[[133 134 120 130 150 119 145 103 128]
 [137 133 132 144 121 112 145 125 147]
 [128 132 115 115 141 119 116 132 107]
 [117 122 120 103 110 136 115 125 110]]
->
[[133 137 128 117]
 [134 133 132 122]
 [120 132 115 120]
 [130 144 115 103]
 [150 121 141 110]
 [119 112 119 136]
 [145 145 116 115]
 [103 125 132 125]
 [128 147 107 110]]

[[129 126 120 153 129]
 [133 150 130 111 130]
 [136 106 107 125 137]
 [123 109 138 125 129]
 [113 124 147 136 117]
 [116 137 130 101 126]
 [121 116 130 152 118]]
->
[[129 133 136 123 113 116 121]
 [126 150 106 109 124 137 116]
 [120 130 107 138 147 130 130]
 [153 111 125 125 136 101 152]
 [129 130 137 129 117 126 118]]

[[115 153 141 116 135 126 117]
 [137 135 127 119 125 122 118]
 [133 133 125 102 133 121 124]
 [140 137 128 110 150 112 128]
 [129 143 136 111 141 130 133]
 [125 142 135 128 118 130 110]
 [122 131 118 118 127 121 140]]
->
[[115 137 133 140 129 125 122]
 [153 135 133 137 143 142 131]
 [141 127 125 128 136 135 118]
 [116 119 102 110 111 128 118]
 [135 125 133 150 141 118 127]
 [126 122 121 112 130 130 121]
 [117 118 124 128 133 110 140]]

[[111 134 141 142 130 122 129 132 123]
 [134 110 132 132 131 128 122 135 130]
 [128 128 111 129 132 131 130 123 115]
 [134 128 127 116 133 129 135 135 128]
 [122 131 128 119 100 135 113 128 135]
 [120 123 132 133 133 111 129 125 118]
 [143 123 124 125 124 119 114 122 127]
 [135 134 126 137 131 124 131 103 129]]
->
[[111 134 128 134 122 120 143 135]
 [134 110 128 128 131 123 123 134]
 [141 132 111 127 128 132 124 126]
 [142 132 129 116 119 133 125 137]
 [130 131 132 133 100 133 124 131]
 [122 128 131 129 135 111 119 124]
 [129 122 130 135 113 129 114 131]
 [132 135 123 135 128 125 122 103]
 [123 130 115 128 135 118 127 129]]

[[126 130 132 126 139 119 132 134 128]
 [125 116 150 112 128 121 133 128 140]]
->
[[126 125]
 [130 116]
 [132 150]
 [126 112]
 [139 128]
 [119 121]
 [132 133]
 [134 128]
 [128 140]]

[[126 112 123 142 136 118 106 127 118 130]
 [126 123 148 132 119 114 109 114 128 144]
 [132 129 128 119 143 132 111 124 131 120]
 [114 153 130 119 137 134 130 117 134 127]
 [128 112 107 143 143 113 122 118 118 132]
 [148 126 124 123 142 130 115 110 139 114]
 [120 123 142 126 132 119 112 117 137 154]]
->
[[126 126 132 114 128 148 120]
 [112 123 129 153 112 126 123]
 [123 148 128 130 107 124 142]
 [142 132 119 119 143 123 126]
 [136 119 143 137 143 142 132]
 [118 114 132 134 113 130 119]
 [106 109 111 130 122 115 112]
 [127 114 124 117 118 110 117]
 [118 128 131 134 118 139 137]
 [130 144 120 127 132 114 154]]

[[128 134 127 128 133 129 131 136 133]
 [120 131 127 129 122 136 131 107 129]
 [128 121 115 123 136 129 124 131 124]
 [131 126 129 125 119 124 128 144 130]
 [126 133 135 128 127 133 129 120 126]
 [119 126 140 133 128 131 127 114 123]
 [128 129 137 133 122 132 129 143 127]
 [131 132 126 127 129 124 120 124 124]
 [129 129 150 130 131 123 129 126 128]]
->
[[128 120 128 131 126 119 128 131 129]
 [134 131 121 126 133 126 129 132 129]
 [127 127 115 129 135 140 137 126 150]
 [128 129 123 125 128 133 133 127 130]
 [133 122 136 119 127 128 122 129 131]
 [129 136 129 124 133 131 132 124 123]
 [131 131 124 128 129 127 129 120 129]
 [136 107 131 144 120 114 143 124 126]
 [133 129 124 130 126 123 127 124 128]]
---
[[113 132 126 142 116 116 116 136 122 128]
 [150 141 129 127 113 126 131 121 126 118]
 [129 142 117 117 138 135 138 131 126 135]
 [141 135 114 141 106 116 117 123 130 130]
 [138 140 114 139 106 134 139 128 131 137]
 [105 146 125 119 125 129 138 134 117 126]]
->
[[128 118 135 130 137 126]
 [122 126 126 130 131 117]
 [136 121 131 123 128 134]
 [116 131 138 117 139 138]
 [116 126 135 116 134 129]
 [116 113 138 106 106 125]
 [142 127 117 141 139 119]
 [126 129 117 114 114 125]
 [132 141 142 135 140 146]
 [113 150 129 141 138 105]]

[[105 115]
 [130 128]
 [115 123]
 [140 136]
 [114 129]
 [139 131]]
->
[[115 128 123 136 129 131]
 [105 130 115 140 114 139]]

[[127 127 125 133 129 138 131 146 122 117 117 132 121]
 [124 121 121 130 130 135 136 151 118 114 116 125 121]
 [131 124 129 143 138 133 130 145 120 121 122 130 122]
 [124 118 116 134 131 130 132 138 124 133 129 114 128]
 [115 118 114 123 122 134 127 146 121 123 123 119 129]]
->
[[121 121 122 128 129]
 [132 125 130 114 119]
 [117 116 122 129 123]
 [117 114 121 133 123]
 [122 118 120 124 121]
 [146 151 145 138 146]
 [131 136 130 132 127]
 [138 135 133 130 134]
 [129 130 138 131 122]
 [133 130 143 134 123]
 [125 121 129 116 114]
 [127 121 124 118 118]
 [127 124 131 124 115]]

[[129 141 136 129 114 127 130 129 121]
 [133 128 114 127 123 121 114 106 127]
 [157 148 108 127 115 138 106 104  98]]
->
[[121 127  98]
 [129 106 104]
 [130 114 106]
 [127 121 138]
 [114 123 115]
 [129 127 127]
 [136 114 108]
 [141 128 148]
 [129 133 157]]

[[126 128 130 122]
 [119 128 126 134]
 [106 127 128 127]
 [129 127 128 106]
 [126 153 129 126]
 [127 131 131 126]
 [128 129 132 127]
 [126 127 125 128]
 [125 109 130 128]]
->
[[122 134 127 106 126 126 127 128 128]
 [130 126 128 128 129 131 132 125 130]
 [128 128 127 127 153 131 129 127 109]
 [126 119 106 129 126 127 128 126 125]]

[[106 134 146 121 126 121 136 138]
 [128 118 129 130 126 129 131 135]
 [138 127 140 121 141 136 142 121]
 [145 134 137 125 118 113 130 124]
 [109 124 115 131 132 143 119 129]
 [126 119 129 123 130 122 123 136]
 [129 117 134 125 134 124 124 134]]
->
[[138 135 121 124 129 136 134]
 [136 131 142 130 119 123 124]
 [121 129 136 113 143 122 124]
 [126 126 141 118 132 130 134]
 [121 130 121 125 131 123 125]
 [146 129 140 137 115 129 134]
 [134 118 127 134 124 119 117]
 [106 128 138 145 109 126 129]]
---
[[155 129 132]
 [140 140 151]
 [133 133 137]
 [129 130 130]
 [155 128 143]
 [132 134 127]
 [150 151 121]]
->
[[140 140 151]
 [129 130 130]
 [132 134 127]]

[[107 120]
 [129 125]
 [126 111]
 [102 135]
 [120 124]
 [128 130]
 [119 136]
 [125 102]
 [131 122]
 [124 100]
 [140 110]]
->
[[129 125]
 [102 135]
 [128 130]
 [125 102]
 [124 100]]

[[151 111 145]
 [145 112 143]
 [140 130 142]
 [150 102 145]
 [144 114 149]
 [141 105 140]
 [138 105 140]
 [150 104 140]
 [145 103 146]
 [146 105 140]
 [148 115 145]
 [139 120 152]]
->
[[145 112 143]
 [150 102 145]
 [141 105 140]
 [150 104 140]
 [146 105 140]
 [139 120 152]]

[[119 126 120]
 [140 127 145]
 [122 128 115]
 [119 125  99]
 [116 132 110]
 [123 123 111]
 [130 124 126]]
->
[[140 127 145]
 [119 125  99]
 [123 123 111]]

[[136 109 136]
 [124 102 153]
 [136 140 135]
 [125 140 131]
 [124 123 123]
 [143 134 132]
 [123 136 124]
 [134 126 129]]
->
[[124 102 153]
 [125 140 131]
 [143 134 132]
 [134 126 129]]

[[129 124 128 108 124 120 138 129 148 121 126]
 [119 131 135 111 125 135 118 141 126 121 127]
 [127 127 120 119 134 123 130 123 121 121 112]
 [120 134 123 122 130 107 129 124 112 123 123]
 [126 136 127 110 124 131 123 106 143 133 156]
 [138 121 131 117 132 149 130 106 117 132 137]
 [126 129 129 135 136 128 136 131 133 126 129]
 [130 128 119 127 132 134 129 108 140 122 140]]
->
[[119 131 135 111 125 135 118 141 126 121 127]
 [120 134 123 122 130 107 129 124 112 123 123]
 [138 121 131 117 132 149 130 106 117 132 137]
 [130 128 119 127 132 134 129 108 140 122 140]]
